In the data rows, the value 128 means zero.
Here are some points:
[ 72 112 103 135  99 121 197  85 168 143 127 123 148 198 178  44 171  43
 176 153 154 114  92 202]
[146 179 131 140 123  79  30 173 103  92 114 142 119 197 118 112 101 197
 124  51  95 126  48  79]
[127  69 186 157 138 144  87 150  70  83  51 107 100  66  60 158 108 160
  72 125 111 133 199 122]
[132 103 184 167 113 133  34 125 126  73 113 174 130  42  17 128  31 131
  38 117 138 155 231 162]
[131  87 183 206 184 109  57 116  84 157 142 117 183 137 119 111 132 107
 119 102 140  92 148  92]
[143  83  61 160 144 196 200  79 138 122  78 119 120  95  70 154  74 172
 133 119 130 119  81 143]
[ 91 111  37 120  88 160 125 166  85 150 131 132 109 113 145 119 129  98
 169 137 177 152  96 168]
[163 206 129  68  59 121 147 132 231 219  92 101 226 163 130  75 166 147
  86 150 104  37 129 193]
[183  58  35 114 120 121  56 220 107 116 130 112 162 161 151 184  75 103
 131 118 173 109  92 117]
[ 65 202 167 177 172 159  81 132 148 100 168 114 101 115 103 150  88 142
 114 143  94 229 116 170]
[127 127 123 214 123 116  56  76 103 121 141 122  67  86 159 115  90 148
 109 142  97 169 134 159]
[143 205  64 134 134 142 187  59 144 125  60 105 106 184 149 174 118 178
 112 192 138 212  94 168]
[114 107 178  85 114  87 146  79 113 154  88 172 197  85  85 118 116 143
  68 121 119 104 199 142]
[197 126 159 137 168 133 105 128 196  94 149 109 140 195 144 113  73 156
 112  93 120 109  65 180]
[ 71  62 115 115 193 150 198 145  92 180  80 173  72 111 132 165  61 118
  95 174  82 132 176 132]
[192 115 134 173 165 178   0 128 119  60 169 163 130 115  64  92  59 116
 112  75  93  55 232 144]
[129 107  18 199 142 135 101 243 129 172  76 105 178  60 124 114 148 148
 166 114 106 159  82 169]
[127  86 169 148 173  88  26  63  89 124 135 134 170 107  52 195  93 131
  38 101 127 187 212 169]
[182 102 167 176 115 169  47 103  99  54 107 105 132  65  39 191 107 165
  79 170 113 167 218 136]
[125 179 153 122 101 152 127 216  65 123 136 127 103 124 184 173 142  90
 153  35 101 126 118 112]
[ 87 192 140 119  80 114 199 142 179 192 193 141 160 243 126  30 142  93
 130 208 148  85  30 177]
[152 126  87 136  75  69  79 144 126 161  97 111 141 113 105 141 149 158
  96 156 128 180 121 121]
[173 217  89  96 154 157 110 141 162 135  66 135 133 148 180  90 142 139
 190  90  94 144  84 147]
[194 185  63  67 183 107 129 131 188 135  99 123 100 216 145 175 137 164
 181 140 128 104 104  94]
[ 72  95 168 128 104 168  56 110  62 141 151 109 163  59  20 107 136 168
  68 132 104  83 139  65]
[156 117 121 109 144 104 106 131 104 134 118 123 117 151  92 167 137 143
  76 118 119 104 199  81]
[ 99 102 144  62  71 108 187 134 100 180 146 133 130 161 153  76 109 129
 216 166  89 126 130 154]
[150 161 150 140 239 157   5 116  76  70 139 150 197  91   0 153  75 145
  68  99  87  81 195 165]
[ 46 168  90 160 115 137 222  84 167  70 146 111  70 124 109  95 140 130
 105 115 133  68 154 154]
[118 100 180  93 101 111 193 101 139 101 203 142 200 141 194 100 248  19
 182 109 120  64  85 174]
[156 113 103 135 111 105 100 104 107 128 124 146 194 137 113 154 103 161
  82 138 146 147 109  73]
[ 60 130  85 112  88 115 166 120  96 188 122 132 121 118 185 135 166 112
 243 164 143 182 100 160]
[133 107 159 185 163 218  66 158  96  94  38 120 198 144  98 158 116 119
  89  73 105 127 215 156]
[135 192  93 130 169 157 193 142 139 144  83 138 163  87 135 189  95 132
 101 144 132  88 169 107]
[ 71 174 124 162 108 133 255 112 236 172 212 138 117 171 131 103 217 139
 155 170 142 124  76 151]
12 more points follow, each with its number after it:
[126 164 114 101  81 138 108  69 155 138  82 102  70 138 169 151 224  81
 127 172 108 122 124  57] 0
[192 151  92 161 117  66 148 106  92  86 162 165 112 161 136 107 123 105
 151  51  64 146 100 137] 1
[144 143  76 110 152 110 116 181  99  79  82  98 177 131 201 194  99 124
 149 155 124 126  99  93] 2
[101  66 130 150 138 144 239 167 118 177 100  82  71  34 117 127 142 170
  88 194 136 145 101 177] 3
[ 85 106 156 135 149  97 206 150 146 116 156 142  77 107 124 147  60 189
 135 150 185 142 114 106] 4
[ 50  75 203 167 158  52 156 176 126 182 116 155  48 111  88 113 135 124
 117 189 127  88 186 134] 5
[197 143 137 145  82 160 114  75 109 161 149 157 224 170  88 115 165 125
 161  97 119 145 124  91] 6
[112 159 160 147 150 144   0 162  81 170  95 194 188 107  90 200  71 105
  91  74 105 133 195 117] 7
[194 132 186 114 191  95   8 119 152 161  85 201 221  97 203  61 129 123
 123   0 194 137 149 110] 8
[ 14 149  79 112 142 111 233 101 209 205 144  62 116  52 133  96 117 200
  77 107 129 150  99 155] 9
[161 144  38 104 145 178 202 115 143  73 104 145 163 166 151 123  93  80
 192 130 114 111 128 113] 10
[170  53 114 162 148 133  98 143  83  94 153 175  69 126  79 112  96 116
 195 103 110 174 145  81] 11
Which of these numbered points is nearest to each point below, looking only along the 6 directions in which the first points spread most? Its number follows each.
[102 109 126 101  88 126 147 128  95 165 121 195 143 105 132 123 127 148
 146 150 137 145  87 115] > 0
[131 130 158 104 156 101 122 106 110 149 188 156 170 208 112  40 193 131
 117 122  96  81  81  63] > 6
[156  79 168 130  49  69 100 158 119 139 142 115 193 125  95 179 150 112
 187 124 111 125 173 153] > 6
[149 115 238 139 124 158   0 129  55 100 114  85 232  64 104 172  94 173
  61 116 124 106 231 125] > 7
[ 63 125  64 155  84 130 238 116 125 162 148  93  60  38  73 187 104 148
  50 131 140 159 155 122] > 3
[206 149 139 128 173 120  92  81 112 120 195 116 124 156  91 145 103  92
 209 118 139 169 103 165] > 1
[255 137  95  86 131 151 126  88 133 162 135  80 108 136 193 125  89 131
 165 132 138 153  42  70] > 2
[ 76 115 113  87 146 152 152 161 132 111 140  74  37  74  96 224  99 119
 120 126 123 147 149 156] > 4
[116  71  84 151 131 148 228 122  91 165 150 145 107  87 124 168  67 127
  97 183 110 150 125 100] > 3
[140 136 142 184 150 127  79 164 126 145 208 146 101 151 179 151 154 131
 144 193 153  74 108 126] > 1
[ 83 121 109  86  70 187 255 128  87 174  72 127 111  84 115 128 178 160
 140 155 106 102 103 166] > 3
[ 91  84 166 175 170 145   0 142 113  97  77 136 221 142 109  67 124 103
  58   3 119 130 118 183] > 8
[148 109  91  83  77  82 109 153 234 114 157 123 199 122 187 108 193 127
 109  56 103  89  96 134] > 6
[186 116 165 133 197 103   8 162  96 113  96 134 162 145 127 145 123 153
  93 132 112 168 243 180] > 7
[185 160 126 122 141 177 163 121 213  74 160 136 168 208 155  58 178 135
 183  78 151 125  64  99] > 1
[197  67 195 200 143  77  95 134  37  73 161 157 131  60  56 233  80 167
   2 128  61 128 192 118] > 7
[180 159 101  91 134 136 175 167 100 103  31  59 119 106 143 136  89  81
 194  78 125 140  97  91] > 2
[175 150 178 185 181 131  35 148  82 159 112 120 160  20 104 164 143 245
  44 171 105 140 255 150] > 7
[ 85 165 107 105 145 139 198  59 128 139  86 131  74 177 158 125 220 130
 122 209 146 181  58 194] > 9
[151  52 197 125 117 150   0 109 106 183 136 123 154 179  84 118  70 137
 117 109 145 176 253  91] > 7
[163 194  56  58 153 133 228 181 149  98 165 133 110 226 129 135 108 102
 197 132 132  71  51  76] > 10
[142 152 118 164  86 119 131 203  87 140 159  74  68 143 160 128 151 107
 110 111 158 116 107 140] > 1
[ 92 211 132  69  72  73 255  15 196 215 121 101 169 183 194  88 198 142
 126 173 109 157 105 168] > 9
[129  80  55  98 184 217 138 159 108 159  72  92 119 155 135 126  59 127
 121 171  94 147 148 110] > 2
[114 138 163 178 155 178  98 117 156  39 113 143 123 142  95   6 108 122
  82  55 105  71 120 109] > 1
[158  84 217 137 192  95  34 110 133 118 115 139 190   0  58 114  86 105
  84 120 150 139 149 186] > 7
[115  49 113 161 154  98  89 188  95 126 138 132  31 146  80 138 141  92
 111 133 148 139 103 145] > 11
[154 182  57 131 123 100 177 127 113 167  72  57  88 153 151 194 110 146
 137  92 152 141 159 130] > 2
[174  95 130 114 148 196 207 148 172  98  99 124 121  94 142 158 121 118
 131 131  64 137 125  99] > 10
[ 82  95 134 205  92 127  58 104  94  98 123 125 137 119 107 162 126  97
 127  70 137 180 189 135] > 11
[138  97 212 169 128  77   0  61  74  84 138 141 153  13  70 122 161 195
  21 100 137 107 152  90] > 7
[152 169 122 125 147 188 140 111 133  75 148 168 117 160 200 197 107 199
 181  88 226 194  84 152] > 1
[ 73  38 172 122 101 129 134 120 130 104  44 119  96  88 206  40  45  57
 128 189 146 136 157 122] > 5
[183 130 122 239 162  95  81 128 171  54 148  63 203 137 119  70 158 193
 115  37 175  94 149 130] > 8
[104  99  99 154 151 140 110  86 104 130 127 137  92 135 176 145  49 111
 159 186 105 124 127 116] > 4
[141 136 184  78 131 116  49 129  78  98 131 237 187 153 149  58 129 119
 135 151 135 125 142 159] > 6
[140 127  53  40 100 142 224 110  95 166 119  83 151 118 129 129 128 102
 171 107 143 190  81 139] > 0
[ 49 123  62 112  50 149 183  93 121 154  98 136 130 119 141  66 169 100
 151 200 129 155  51 203] > 9
